[[111 137 114 111 139]
 [150 126 139 143 134]
 [112 157 108 105 157]] 114

[[146 105 155 139]
 [105 144 103 116]
 [127 144 114 125]] 155

[[150 148 141 131 120 111]
 [119 122 125 129 131 132]
 [136 139 139 138 134 128]] 141

[[135 115 133 136]
 [107 119 113 139]
 [110 116 115 143]] 133

[[124 107 124 132 115 134 138]
 [137 115 132 132 137 128 127]
 [133 121 128 124 133 127 126]] 124

[[128 117 136 151 127]
 [126 153 134 112 129]
 [141 121 113 144 142]] 136
---
107  118  121  100  143  105 Answer: 107, 105

134  110  117  110  143
121  135  137  121  102
Answer: 134, 102

128  105  130  117 Answer: 128, 117

123  153  126  118  124  143
138  148  129  150  123  134
Answer: 123, 134

125  131  135  150  129  127  126 Answer: 125, 126

127  127  142  145  116  122  122
119  124  155  113  117  147  123
137  107  130  116  144  137  126
Answer: 127, 126

104  140  149  119  150  136 Answer: 104, 136

120  152  127  110 Answer: 120, 110

136  148  109  141  122
114  120  126  150  131
111  123  123  109  152
Answer: 136, 152

107  134  120  114  103  139  124 Answer: 107, 124
---
(112, 137, 125, 152, 121) out 121, 112
(155, 138, 130, 119, 98) out 98, 155
(153, 154, 152, 112, 154, 156) out 156, 153
(137, 113, 145, 103) out 103, 137
(122, 133, 104, 121) out 121, 122
(104, 154, 116, 117, 128, 137, 127) out 127, 104
(105, 150, 149, 146, 129) out 129, 105
((135, 119, 124, 144, 134, 151), (105, 112, 132, 131, 135, 114)) out 151, 105
(122, 105, 103, 116, 133) out 133, 122
---
[[125 106 150 118]
 [110 119 145 109]
 [111 120 109 135]] ans = 111

[154 112 133 132] ans = 154

[158 112 106 105] ans = 158

[[114 130 128 108]
 [105 131 120 131]] ans = 105

[[123 118 144 101]
 [105 153 122 141]] ans = 105

[117 138 143 151] ans = 117

[136 125 151 128] ans = 136

[[156 143 106 111]
 [155 139 113 115]] ans = 155
---
Input: [144 151 145 129 130 121 141]
Output: 145

Input: [112 115 116 150 136]
Output: 112

Input:
[[128 120 118 124 110 129 110]
 [136 118 116 122 106 135 110]
 [132 122 124 126 127 139 123]]
Output: 124

Input: [140 121 136 101 112]
Output: 140

Input:
[[144 127 156 109 116]
 [134 137 127 128 123]
 [132 138 125 129 126]]
Output: 132

Input: [102 131 154 153 141 138]
Output: 131

Input:
[[109 115 148 141 155 113]
 [141 132 122 124 119 121]]
Output: 132

Input: [109 146 127 111 103]
Output: 109
---
[142 155 112 152] Answer: 152, 142

[108 105 150 141 139 115] Answer: 115, 108

[137 146 103 115 110 146] Answer: 146, 137

[145 126 151 151 154] Answer: 154, 145

[148 107 140 138 139] Answer: 139, 148

[[126 141 152 150 115 117]
 [104 121 120 119 136 140]] Answer: 117, 104

[104 125 114 120] Answer: 120, 104
---
116,128,131,137,123,110
120,152,112,125,124,126
157,114,135,109,121,133
gives 120

122,144,157,119
120,104,106,137
gives 122

123,125,127,139,139,122,119
113,140,127,155,128,134,119
122,130,119,138,128,129,121
gives 113

129,150,129,125,138
130,106,128,127,118
127,150,128,131,106
gives 130

151,151,113,149
136,132,117,129
gives 151

120,116,134,126,129
139,157,124,127,133
gives 120
---
array([[130, 145, 100, 133, 106, 137, 131],
       [125, 156, 112, 123, 106, 127, 114]]) result: 145

array([[138, 134, 146, 134, 118, 140],
       [112, 108, 106, 110, 142, 110],
       [116, 110, 110, 113, 138, 111]]) result: 142

array([108, 123, 106, 149, 156]) result: 149

array([[150, 139, 111, 147],
       [105, 105, 148, 107]]) result: 148

array([112, 104, 106, 100, 105]) result: 106

array([149, 141, 118, 144, 138]) result: 144

array([[115, 136, 135, 142, 114, 135, 149],
       [116, 103, 102, 123, 115, 135, 115]]) result: 142
---
[[127 151 129 115]
 [125 116 126 134]
 [133 127 132 118]] ==> 118

[[109 132 139 104 148 129]
 [149 140 134 114 105 107]
 [112 140 140 116 106 132]] ==> 132

[[129 118 122 118 128 103 114]
 [129 118 122 120 128 107 116]
 [129 117 122 119 127 107 116]] ==> 116

[[128 126 121 106 133]
 [155 144 132 156 116]
 [147 132 137 158 125]] ==> 125

[[121 121 126 134 128 126 116]
 [117 123 128 132 130 124 112]
 [112 112 126 126 141 139 106]] ==> 106

[[145 149 150 138 128 155 147]
 [140 139 150 136 128 149 143]
 [120 107 120 110 143 110 109]] ==> 109

[[154 153 152 152 152]
 [126 130 126 126 127]
 [140 135 138 141 140]] ==> 140
---
[[133 101 124 127 127 127]
 [123 155 132 129 130 130]
 [129 147 125 131 127 125]] Out: 130

[[107 141 135 138 126]
 [114 128 139 116 125]
 [115 128 135 127 155]] Out: 116

[[119 144 136 137 137 136]
 [104 135 152 153 152 152]
 [141 132 114 115 116 115]] Out: 152

[[145 109 109 107 108 109]
 [143 112 108 109 108 112]
 [146 108 102 106 107 111]] Out: 108

[[112 109 148 110 148 109 107]
 [108 148 109 108 148 107 149]
 [114 146 135 147 109 148 111]] Out: 107

[[135 119 144 139]
 [124 142 140 128]
 [121 137 126 151]] Out: 140
---
[[123 154 121 120]
 [146 113 124 124]
 [137 114 136 117]] -> 120

[111 128 132 106 119 104] -> 106

[149 106 105 147 109 147] -> 147

[[146 108 106 148 148 149 109]
 [147 108 148 107 108 107 120]] -> 148

[119 102 134 123 140] -> 123

[141 133 126 154] -> 154
---
[100  99  98  98] Out: 100, 98

[[126 130 131 133 127 131  98]
 [123 132 127 131 113 130 123]] Out: 126, 123

[142 146 147 151] Out: 142, 151

[154 127 132 133 137] Out: 154, 137

[[131 123 131 153 119 136 125]
 [127 134 111 133 118 129 140]] Out: 131, 140

[[132 124 125 129 131]
 [149 152 152 150 150]] Out: 132, 150

[146 105 152 121 127] Out: 146, 127
---
[143  99 141 113 134 153] ans = 134

[[100 134 142 100 100 121 115]
 [128 153 148 128 129 109 137]] ans = 121

[154 124 125 104] ans = 125

[157 112 156 124 113] ans = 124

[139 149 126 131 128 133] ans = 128

[[120 144 101 143]
 [107 120 118 151]] ans = 101

[[141 140 138 129]
 [140 140 140 102]] ans = 138

[[115 141 109 142 129 117 121]
 [117 104 118 113 158 133 137]
 [117 149 108 126 131 121 149]] ans = 117

[134 151 112 123 142 100 130] ans = 100

[125 138 153 129] ans = 153
---
[[124 140 148 145 151 133]
 [125 133 136 130 143 128]
 [128 121 118 121 115 128]] yields 133, 128

[[130 129 133 130 131 127 131]
 [115 110 103  98 108 147 105]
 [115 116 110 104 115 140 106]] yields 131, 115

[124 157 108 126] yields 126, 124

[127 151 122 117 116 131 137] yields 137, 127

[153 152 146 157 151] yields 151, 153

[[108 107 100 102 133 112 119]
 [141 116 121 112 142 108 106]] yields 119, 141

[[133 143 121 150 126 118 146]
 [133 133 135 135 129 128 144]] yields 146, 133
---
[[113 144 138 153 142]
 [129 147 127 157 116]
 [117 129 146 156 141]] ⇒ 144

[149 148 148 117 153 114 118] ⇒ 148

[134 141 133 157] ⇒ 141

[[132 119 116 141 120 118 121]
 [125 133 137 118 133 136 132]
 [101 127 128 101 140 156 120]] ⇒ 119

[155 102 152 154 154 103 149] ⇒ 102

[[144 157 149 146 117 157]
 [128 123 128 122 135 125]] ⇒ 157

[[151 128 138  98 107 100 117]
 [131 131 128 126 125 127 124]] ⇒ 128

[[139 144 137 149 140 109 144]
 [137 139 136 145 137 116 141]
 [140 143 139 148 141 111 144]] ⇒ 144
---
[130 110  98 117 126] out 130, 126

[144 105 127 119 112 119 122] out 144, 122

[102 113 137 142] out 102, 142

[105 108 128 137 132 148 116] out 105, 116

[116 123 153 155] out 116, 155

[[105 112 110 110 114 130]
 [139 153 147 125 126 130]
 [120 114 106 107 109 108]] out 105, 108

[131 128 137  98] out 131, 98
---
[134 131 136 131 157]
136

[113 101 117 119 124 119 125]
119

[139 145 144 124 146 106 107]
124

[[152 133 133 137 127 134 112]
 [132 128 133 132 126 129 128]
 [150 153 139 122 147 125 134]]
132

[[134 120 125 132 120 122 123]
 [131 125 122 125 121 128 126]
 [151 101 122 138 129 113 129]]
125

[136 138 126 129  98 122 132]
129

[153 146 109 121 119 138 122]
121
---
Input:
[[122 117 152 125]
 [118 135 124 121]]
Output: 124

Input:
[[131 145 140 118 127]
 [135 126 138 148 133]
 [125 101  99 130 156]]
Output: 148

Input:
[[115 123 144 129 149]
 [107 115 120 129 144]
 [133 129 115 122 131]]
Output: 129

Input:
[[138 113 142 129]
 [134 111 116 153]
 [137 140 133 138]]
Output: 116

Input:
[[124 116 140 107 110 128 120]
 [134 139 130 128 122 125 133]
 [122 142 121 140 148 145 127]]
Output: 125

Input:
[[139 118 132 115 147 152 134]
 [139 118 130 118 143 149 133]
 [126 130 136 125 128 133 128]]
Output: 149

Input:
[[153 102 102 102 102 101 155]
 [148 106 103 107 103 109 148]
 [102 154 152 154 155 155 103]]
Output: 109

Input:
[[101 130 141 101 128 127 129]
 [154 126 116 155 128 128 127]
 [100 130 137 100 128 128 129]]
Output: 128

Input:
[[149 125 107 150 126]
 [148 130 149 148 122]
 [107 132 150 107 121]]
Output: 148
